Each path is a new rotation, seen through one point. The rows after it are directions, each followed by how far the rotation turns it, in degrees per step (0 if it stays put).
Each turn is a multiple of 5 degrees from 10 to 175, or 0.
Each row of a path follows its step; steps can be skipped.
Path 1:
step 6: [ 27 -18 -35   1  -3 -25  29  13   8  -5   3  41 -18  -6  15 -15  14   9
   5  -1  14   6 -21   3   9   1  -3  -6   5  12   5 -13   2  17 -15  16
  25 -12 -13 -17  22  23  -6   4   9  -4   0  19  18  11   3   0   7   7
  35 -18  -1  -3  23   5  16  -1 -20  -9 -19  -2]
step 8: [-28   5  23  -5  -1  21  12   9   9  18  -1 -10  -7  17   0  19  15   5
   3  -7  17  24  14 -23   8  16  17  22   0   6 -10 -12 -22 -13  15   1
  11  -1 -20  -5  -7  -8 -16  18   8  32  17   0  16  22 -26  22 -19 -17
  15 -18  -6  20   8 -22   1 -16   1   3   7 -29]
step 9: [ -7 -17  -6 -13   4   0   4   7  12 -21  37  -6   7  11 -11 -15  10   5
 -20   4   0  -9 -21 -30 -26 -26  17  21 -34 -16   2  -6  20  -2  10 -14
   0  -3  22 -20 -14  -6   0  -3   2   6  30   4   1 -33   7 -10 -21   9
   6  -5  16  20  13 -33   1  -1  -5 -12  11   6]
step 11: [  0   2  -5   7  -5   1  -6  29 -12   3  -6   3 -14  -5  16 -30  29  31
  21  15 -21 -23  -7 -14   6  -1   3  -9  27 -28   9 -14  -2  -6 -16  16
  -4  -4   0   7 -37  -4  -7  -9  12  -1  10 -10  22  12   3   2  21 -16
  14  10  14  -6 -30   5  30   9  21   8  16   0]
step 16: [ 35  30 -11  -3 -12  31 -21 -28 -14  -5 -15 -19   9 -11   4 -16  -8 -24
   6  19 -11   0  11  -5  -6 -38 -12  -1 -19 -15 -10  32  -6  12   0  -5
   2 -14  10 -21 -19 -12   8  -2  -6 -19  16 -13  -8  -1  -8   9   6 -12
 -12   0  13   3  -2  14  31   3  -9  12  10  -2]
step 17: [ -4   6 -10  -3 -17  -4 -10   5 -18  20   0 -27  -1  16 -21   6  25  -6
  18  21  17   6 -13 -10 -11  -5  -2 -19  41  13 -10 -16   2  10 -13   8
  17   2  11  10 -12   9 -17  -6  -6 -10   0   7   7  33  18  20   1 -28
  13 -24 -10 -17 -17  19  13   8 -26 -17  19  10]
step 24: [ 16  -8  -4 -14  17   9  35  -9  12   8   5  21 -16   9   1   3  14  17
  15  -7   3  10   2   6  -3  15 -12  10  -8 -12 -23   6   6 -10  -1  22
  -3   6 -10   7  11  20 -19  11   5  23  -9 -13  18  19  -2  14   4  14
  22  -1 -50  21  17  34   4  14  -6  -1 -16  28]
step 26: [-18 -29  10 -10   5   6  -3   5 -18 -19  42 -13 -11  27 -10 -10  27  -4
  14  -1  12  20  -2  -2   4  11   5  34  -1  22   1  -4  -7  -1  12 -24
  11   3   1  15   9 -26  -1  -1  -4   5   0  -4 -14  18 -25  -1 -23   6
  12  16   0  -5   3 -36  -8 -11 -29 -19  12   2]
Directions:
[-4 -7  7  6  6  3  0 -1  7  6  2 -4 -2 -3 -7 -4  1  3  3  2 -1  0  0  2
 -3 -6  6  5 -6  3 -5 -1  1 -6  0 -3  0  4  5  3  4 -3  7  8  7  3  3  3
 -3 -4 -7 -1 -3 -2 -2 -7 -1  2  3  5 -5 -7  6  3 -3  4] => 65
[ 0  1  1 -5 -4  1 -2 -3  0  7  1  8 -3 -8  4  1 -4  9  6 -6 -1  2 -6  8
  2  3  0  3  2 -1  1 -7  5  3 -1 -4  1 -1 -3 -1 -3  6  4 -6 -4  5 -4 -6
 -6 -6  2  2  8 -1 -4  1  5  2  0  4 -3 -9 -2  8  0  4] => 40
[ -5   3  -4 -10  -1   4   6  -5   2  -6   3  -2  -1  -2   4   4   1   6
   3  11   4   0  -8   4   1   4  -3  -1  -3  -2  -2   4   4   2  -5  -1
   1  -5   3  -1   7   4  -4   9   0  -4  -2   5   1  -2  -4  -3  -4   6
  -2   1   4  -3  -3  -2  -6   6   4   4   3   6] => 125
[ -3   2   0  -1  -2   4  -4   3  -3   2   4   2   2  -8   1   3   6   0
   2   5  -1 -10   0   2  -6  -2  -5   0   7  -4  -5   6  -3   4  -3   0
   0  -1   6   4 -10  -1   1   1  -3  -9   6   2   6  -4   1  -1   4  -2
  -5  -5  -3   5   3  -1  -1  -3  -4  -3 -13  -1] => 60
[  1   0   4  -2  -1  -4   2   2   1   1  -5  10   0   0   1  -4   0  -4
   1  -6  -6  -1  -7  -3   1   1   1   0 -11  -5  -3  -1  -4   0  -6   2
  -2   1   9  -9   1   4   3   0  -2  -1  -4  -3   0  -3   4  -5 -10   4
  -3  -7 -10  -2  -1  -2  -1   4  -8   4  -2   1] => 120
[-8 -3  0  2 -3  2 -5  8 -2  0 -3  1 -4 14  3  3 -4  7  1  0  2 -9 -5 -5
 -1 -3 -1 -5 -2  8  0  0  2 -3 -1 -4  6 -2 -1 -3  3  2  8  3 -1 -2 -2  2
 -2  1  5  1  5  2 -3 -2  3 -1  7 -3  9  0 -2 -2  0  6] => 130
Path 2:
step 0: [-30  12 -15   7   8 -33  -6  17   2  -8 -23  19  16  14  18  10 -28 -10
  13 -14  -6  19 -21 -10   8 -22  11   6  26   9 -20 -10   9  43 -10 -40
  -6 -22   3 -15  12  -9 -22  13 -21  18  20  -5   1   7  10  21   1  12
  16   4  22  -4   7   2 -17 -19 -22 -12  17 -17]
step 2: [ -9   3  18  18 -10  16   2 -11 -17  43 -20   5   0  10   4 -21  16 -18
  17  10 -10   3   4 -24  -4   6 -10 -12  47  18 -28   3  23  12   2   8
   1 -18   4 -21 -18  32  19  -4  10  13 -22  -4 -12  30 -10  -3   6 -13
 -16 -17  14  -6   4  17  28 -32   2 -18 -17   5]
step 8: [  3  14  -1 -17 -29  15   8   7  -9  -7  12  15 -14 -24  22   2  16 -28
  30   7   8  16 -26   7  -6   1  -4 -22  11 -16   7   2  -5 -15  -8  -2
   5 -16  10  -5  10  20  -2  23 -16  31   9  22   1   8 -13   4  22  10
   3  33   8  -8 -58  22  29 -19   0  17 -16   6]
step 9: [  8  -5  10  12 -19 -14  -5 -20 -14 -25  -3  19  16   7  -1  -6  18   2
   5 -30  24   5  -8 -11   0 -22  -8  25 -11  15 -29 -25  -6  24   5 -16
   0 -22  -2 -23  18  -5 -29 -18  13  35  30  20 -14 -32   7  22   2  15
  -2  -3  25 -10  15   5 -16   8 -31  19  -3   2]
step 12: [ 19  -9 -35  21  18  -8  13 -13 -23   3   2  12   8  28  27  -9 -29  -6
  35 -11   2   7  -4   2 -13  22  15  13   6 -15 -45  -8  15  15 -20 -30
  20 -31 -12   1  10   8  -5   0  -9  -4   5   8  -4  -6 -17 -34  -2  20
 -16  -8 -11  -7  11  -1  15   0 -28  -5   1  20]
step 13: [  0   2  -8   1  -6  26 -42 -23  36   8  -6  -3  46  14  14 -19 -17   1
  13  -3   5   6 -15  -1  13  -8 -24 -15  11 -10   4 -19 -17  -5  10   6
   9  16  10   1   0   4 -10 -42 -11  -7  17 -25  -7  21   5  -6   7  -4
 -20   6 -10   3 -15 -41 -16  11 -26 -15 -25  -5]
step 27: [-14 -16  37  12  -9 -24   6   2 -25   5 -12  12  19   0   2  22   3   6
   9  29  16   0 -10  12 -24  -4  -2  12   0   8 -33   9   3  23   2 -13
 -18  -9 -40  -5   3 -15  -8   7  -4  20   5 -19 -27   6 -11  46 -40 -20
   4  -1  -9  11  14   5 -13 -16  -5  -9  -3  30]
step 28: [  5   2 -25 -18 -16  20 -25  33 -37  -7 -16  -6  11 -12   2  -9  10   6
  23  28  -2 -27  16 -14  -3  14  -5  23   0 -19 -11  -6 -30 -21   3  28
  36 -16  -5  -4 -19   4  -3   7   0  21  -4  -3  -1   8   2  -5  13  11
  -5   8 -12  -6 -24 -21  -4 -15  12 -22  26  39]
Directions:
[  3 -10  -1   5  -2   0  -4   9   3  -3   4  -1  -2  -1   7   3   1   3
   1  -6   0   4   0   2  -7   2   1   0  -4  -3  -4   6   3   2  -5  -3
   4  -1   2  -5  -4  -5   0   4  -4  -1   7   7  -3   3   2   3  -2  -2
  -5  -2  11   3   8   2  -4   1   6  -5  -8  -1] => 120
[-1 -7  3 -1  0 -6 -6 -4  1  8 -3  0 -3 -1  4 -1  7 -4 -1 -4  0 -2  8  5
  8  0 -5 -7  5 -7 -3 -2 -9 -3  3 -2 -3  0  5  5 -1 -2  0 -4 -7 -3  6  1
  6  0 -3  0  2  1 -2  6  3  9  0  0  3 -6  4  4  2  4] => 160
[ -6   1  -4  -2   1  -2  -2  -8   8   5  -2   1   3  -3   2  -8  -2  -1
   5 -11  -2  -1   5   0   2   2   6  -2  -3   0  -7   5   6   4  -3   5
   0   2   5  -8  -2  -3   2   7  10   5   4  -3   5   0  -2  -2  -1   1
  -1   4  -5   2   0   1   2   2  -5  -4   4  -6] => 35
[ -4  -5  -8   2  -2   2  -4   0   3   3  -1  -3  -1   2   1  -2   1   1
  -2   7  -2   2  -4  -5  -2   2  -1  -1   3   7   3  -1  -1   9   9   5
  -5  -6   1  -3  -4   1  -1   2  -9   2 -10  -2  12   2   0  -3  -4  -4
  -4   1   5   1   4   4   0   5   4  -4   8  -3] => 25
[  1   5  -2   7   1   2   0   3  -2  -5  -4   8   2  -3   1 -10   1   2
   2  -1   8   3  -9   5  -2  -4  -4   2   0  -7  -4  -1   2  -1  -6   5
  -4  -2   4   3   3   3   1   0  -6  -6   7  -5   5   2   7  -3   3  -2
   0   0  -6  -3   3   6  -3   2   7   6   6  -6] => 85
[ 2  3 -2 -3 -9  4  4  6  6  1 -6 -7  7  0 -2  0 -6 -4 -4 -3 -4  4  1  3
  2 -4 -5  4  0  3 -5 -2  4 -7  0 -5 -7 -3 -2  4  4 -9 -6 -4  1  2 -2  3
  1  8  1 -4 -1  0  2 -1 -1  9  4 -5  1  2 -2  1  2 -8] => 110
[-3 -4  3  4  6 -3  9 -1 -1  8  3  4 -6  4 -3 -4 -3  3  6 -4 -1 11 -3  2
  2 -6  0  3  1  3 -4  1  9  1  6 -3  7 -2 -5 -6  0 -3 -3 -3  0 -6 -3 -3
 -6  3  0  0 -1 -4 -1  1  2  6 -5 -2  0 -2  6  2  9  6] => 145
Path 3:
step 2: [  4 -11 -30 -24  -6 -16 -38 -11  20  -3 -11   7  -2   0  27   7 -25  -1
  -4  -4  35   5   4   7 -25 -17 -17   2 -28  -2  -2   6   4  -6  -1 -22
  16  16  21  14 -10   7 -21 -49   5   4  11   2   0  -4  23  -3 -29  10
  19  -6   1  30  13  -4  24 -13   7 -11 -25  22]
step 5: [ -9  11 -33   5 -18   9 -13   0  25  -8 -29  17  10   9  18  18  11   1
  19 -18  14 -12 -25  20  -5 -20  16 -31 -24   0  17  -1 -19 -23   6  -9
 -23 -14   3 -21  -1  24   2  17 -27  -5  21  11  11   4  -6  30  28   5
  12   7 -14  -8 -27  -8  -9  41  -3  -4 -16  11]
step 8: [ 18 -13  -8 -11  -5   3   4 -28  10  15 -13  26 -25  -8   2   7 -21  19
  23  -6   4 -31 -15  23  21   0  21   8  18   6  20  -9   8 -10 -31  -6
  17 -11   5  12   9  -7  -8  -6  22  16  -3  27   5  41  26   2  -3  30
  -3  25  -9  32   2  26  28   6  22 -13  -7  10]
step 9: [ 10 -25  -1 -21 -20  13   5 -10  20  -1 -18  13 -35  21  -6  31  14  16
  -6 -19  -7  17  16  -2  -5  24  -5   2   5   3  14  39 -29  -9 -12 -10
 -12  -6 -21  -7  17 -47  -9 -22   3  24  39  -9   2 -18  -2  -2  -9  14
   9 -13   9 -11  16 -17  -5  -6  -3  28   2  -5]
step 17: [-26  18   5  -8  -4 -12  22  17  13  14   2  -2   7  -1  -5  34 -13  20
  20  22   8 -13   1  22  14 -43  25   3  20  31  -1  21 -17  15  25  14
   6  -3  -1  33  -1   2 -24   9  20  34  33 -10  15  -4   4   2 -16  14
  -7   6   2   4 -13  18 -16 -10   2 -28  -8 -10]
step 20: [ -6   6 -27 -15  20 -29  19 -19  33 -22  21 -10   3 -31  -1   8  -5  13
  13  -2 -38 -11 -13  24  14   0 -12   8 -22  -4  13   3   1   2   0  26
 -25  -8  -6  -2 -16  11 -11 -25  13  -2  10 -13 -23 -16 -16  14 -10 -33
 -21   9  27  21   7   9  22  21  13   8  17  14]
step 21: [-12 -33 -35 -16  -2   3 -19   8  23   6  -4 -13   4 -16  -8  36  22 -31
  -8  -1  -8  14  19   1 -26  -2   4  -6   1  13  31  25 -17 -11   5  -1
 -24   8  17   2 -45  11 -25  13   6 -21 -16  14  10  29 -22  -8  17   2
  11  15 -11   7  -3  -9 -12   7 -31  -6  -1  13]
step 28: [-13  -7   4   2 -12  19 -21  20 -11   3 -14  14  23  14  10  13  -7 -24
  -2   3  -9 -22  -7   3 -23  -1  -5   6  -4   9  -4 -13 -18 -40   1   6
 -44  12 -39 -35   9   3 -28  -4  36 -11  -6 -24  -1   6 -21  16 -12  21
  14 -22  24  -3  22  14  25  -6  12  -1 -15  -4]
Directions:
[ -3   1  -2  -1   4   3   1  -3   2   0  -1   3   1   1  -6   6   2  -4
   7   5  -7  -4  -2  -3   7  -1  -4   3  -3   3   5  -4   0  -4  -7  -1
   1   5   2  -1   5  -2  13  -2  -2  -1  -1  -1   1   1   0  -6   6   2
  -2  -3 -11   5  -2   2  -9  -8  -3  -1  -6   0] => 45
[-1  1  5 -2 -1 -4 -5 -2 -2 -4 11 -3 -4 -5  3  6  8 -4  3  0  0 -2 -1 -1
  2 -2  2  0  1  5  0  8 -1  3 -7 -3 -1 -2  7 -1  0 -2 -5 -4 -1  0  7  4
  5 -3  7  1  1 -5  3  2 -2  2 -1  7 -6 11  8  3 -4  6] => 120
[-7  3  1 -3 -1  0 -8  4  8 -3 -1 -1  2 -7 -3  0 -1  0 -6  3  4  4  7  5
 -4  3  2 -3 -1 -8  0 -6  4  1 -8  2 -1  4 -2 -2 -4 -6 -3  7 -6  1  5  1
  0  5  7 -8  6 -3 -4 -1  5  2 -1 -1 -5 -6  2  3  4  3] => 130
[ -2   6   4   0   6   2  -2   3   0   7  -1  -2   2   6  -1  -1   3  -1
   4  -1   1   5   7  -3   7  -4   1   3  -2  -1   5  -5   0   3   0  -5
  -3  -5  -4   3  -5  -2  -4  -1  -1   4   8  -1  -8   0   5   2 -11   3
  -3  -6  -8   5   6  -1   6   1  -7   5  -3   7] => 45
[ 4 -1  5 -7  9  6 -4 -9 -4 11 -2  4 -7 -1 -2  0  3  5  3  4 -1 -4  0  3
 -1 -2  5 -2  1 -4 -3 -2 -6  2  4 -2  2 -4 -5 -5  5  1 -7  2  3  8  1  0
  4 -6 -1 -6  2  1 -1 -3  3  2 -2  3 -4 -4  3 -3  5  0] => 40
Path 4:
step 2: [  7  -7  -8  10  -4  11 -21  12  26  32  28 -28   9  -6  -2  13  23 -21
   2 -11 -15 -27  -6  23  14  15 -10  26  10   2   8 -26   4  18 -44  26
  -3  15 -22 -12  -6  -5  39  18 -15  14  23 -17  -9   4 -34   7   3 -20
   4   5 -19  -7   7 -18  -4 -12  10  13 -14  -6]
step 11: [  4 -13 -15  24   5   1  19   0  10   8   2  34  12  20   5  10  -6 -19
 -39  11  16 -15 -18  -7  29   7   0  14  -9  18  -4  26 -12  14 -18 -34
  21  16 -10 -14 -29   8 -39  -4   7 -50   5 -13 -14  16  -9  11 -10 -19
  -7  -8  -2  -1  11 -28 -19   4  19   7  11 -14]
step 18: [ -9 -12  -5   1  16   3   0 -20 -16  -5  -8  17 -40 -13 -14 -16 -17   8
 -26  33  24  31   7   7  27  -8  16  29 -10  14  -1   4 -33 -17  -5   9
 -28   5  -8 -12  14  13   3 -35 -15  -8   8  12   6 -25   8 -12  22  -2
  12 -24   9 -41   3  10 -22  11  24  12  -3  -9]
step 19: [-19  -8  12  -9 -34 -12  -4   2  -7   4  -9   3  -4  28  -1  45   7  -9
  -1  -4  -5  -3   3   1  -4 -10   1  18   2 -12  14 -24  16   8   7   4
   7  10 -32  15  -1   2   4  27   5  10  18   1   9   6 -53  -2 -23  12
  22  -9 -27   9 -16 -42  24  10 -16 -32  32   7]
step 21: [ 26 -13  -9 -21  12  -4  20  11 -27  26  -5   3   9 -35  -6  33  -4   7
  -4 -22  -9 -15  25 -10   1   4  -2 -50  31   9  -4  27  13   2  -3 -19
  -3  -7  -5   4   8   1   2 -30  14   1 -12  16 -17  -3  10   6  16   6
 -22 -15 -18 -14   8 -18 -23  16 -12 -11  43 -12]
step 25: [  8   8  19  -3  -8  19  -7  -8  -3   9 -28  13 -30  18 -19 -29  -1  -1
  13 -25  15   1  18 -23  -5  16  -3  15  18 -12  12 -22  -2  30 -17  -5
 -17  20   4 -12  33  23  -3 -18  21  34 -29  11  -3   5  40  -1  -8  -6
  11   4  34  -2   9  18   8   3 -23   1 -28   5]
step 26: [ 19 -26  -1   2   3 -27  28  10   7 -32  17  -2   9  10  27 -22   8  14
  -4  20  35   5  22 -16  11 -21   4  10  13  14   3  22  -3  -6  21  11
   9 -28   3   0  -9 -23 -11  -2   0 -32  11  -3  27  23   8 -13 -17  29
 -12   6 -23  -5   6 -36   6  26 -20 -19  12  10]
step 28: [-12   0 -34   3  26 -11 -30 -27 -11   2 -31   6 -11  13  27  33 -17   1
  26   0   8 -38  -7 -36 -23 -20   1   0 -14  -1   3  27   6   2   5  -3
 -10  -1 -12 -22 -30   6 -18  -9   4 -27  -2  22 -24 -17   1 -25  -1  -5
  30   2   7  -2   4 -10 -21  -8   6  -4   7  -9]
Directions:
[ 9 -5 -1  0 -4  3  7 -2 -9 -3  4 -3  0 -7 -3 -3 -1  2  6 -4  0  2 -2 -2
  6  0  2  0  4 -4  0 -9  0 -4  1  7 -3 -4 10  1  3 -3 -8 -7 -2  2 -2  4
 -3  7  7 -2  2  8  1  0 -2 -1  0 -4  2  0  7  1  1  5] => 85
[  2  -3  -4   4  -9   2  -1   9   1   5   3  -4   2  -3   6   4   6   1
   8   7   2   7   7   0   0   1  -1   0  -2  -4  -1  -2   2  -4   0 -10
   8   0  -2  -4   9   2  -1   2  -3   5   6  -6  -1  -1   0  -2   2  -1
   1  -5   5   7   5  -4  -1  -4   4  -7  -1   1] => 145
[ -1   3   0   2  -3  -1  -3   2   1   3  -3   1   5   2   1  -3  -5  -2
   5  -7  -3  -3   1  -7   0   4   0  -3  -3  -9   6   6   8  -1   2  -2
   1  -1   7   7   2   8   6  -3   0  -2   3   0  -2  -1   4 -10   1   2
  -9   1   5 -11   0   4  -2  -6  -1  -2   2   0] => 90
[ 0 -5 10 -3  5 -1  2  2  2  0 -2  5  3  3  5  4  0  4 -2 -2  0  5 -6 -2
 -1 -1 -5 -6  2 -5 -8  5  1 -2  0 -5  2 -1  4  1  7 -3 -3  1 -5 11  4  7
 -2 -3 -3  0 -2  1  3 11 -7 -1  2  3 -5 -5  3  6 -4 -2] => 45
[  2  -8   1  -2  -6   0  -4  -2   2  -6   3  -3  -6   8  -1  -5   1   0
   4  -3  -5   2  -7   1  -8   1   8   4  -4   0   8  -1   3  -5  -4   0
  -4  -4  -2   4   3  -4  -2  -4   2  -2   3   5   0 -10  -6   1   7  -3
   3  -5  -1   5  -1   0  -6  -3   2   1   0  -7] => 70
[ 3  2  7 -6  2 -3  0  8  5  1  1  3  1  4 -4  4  7 -1  6  3  3 -9  4  4
 -1  2  4 11 -1  6 -6 -5  5 -2  1 -1  0 -3  6 -1  5 -2  0 -3  1 -6 -5 -1
 -7  1 -1  4  7  3 -5 10  4 -2  1  3 -1  2 -1 -1 -4  1] => 35
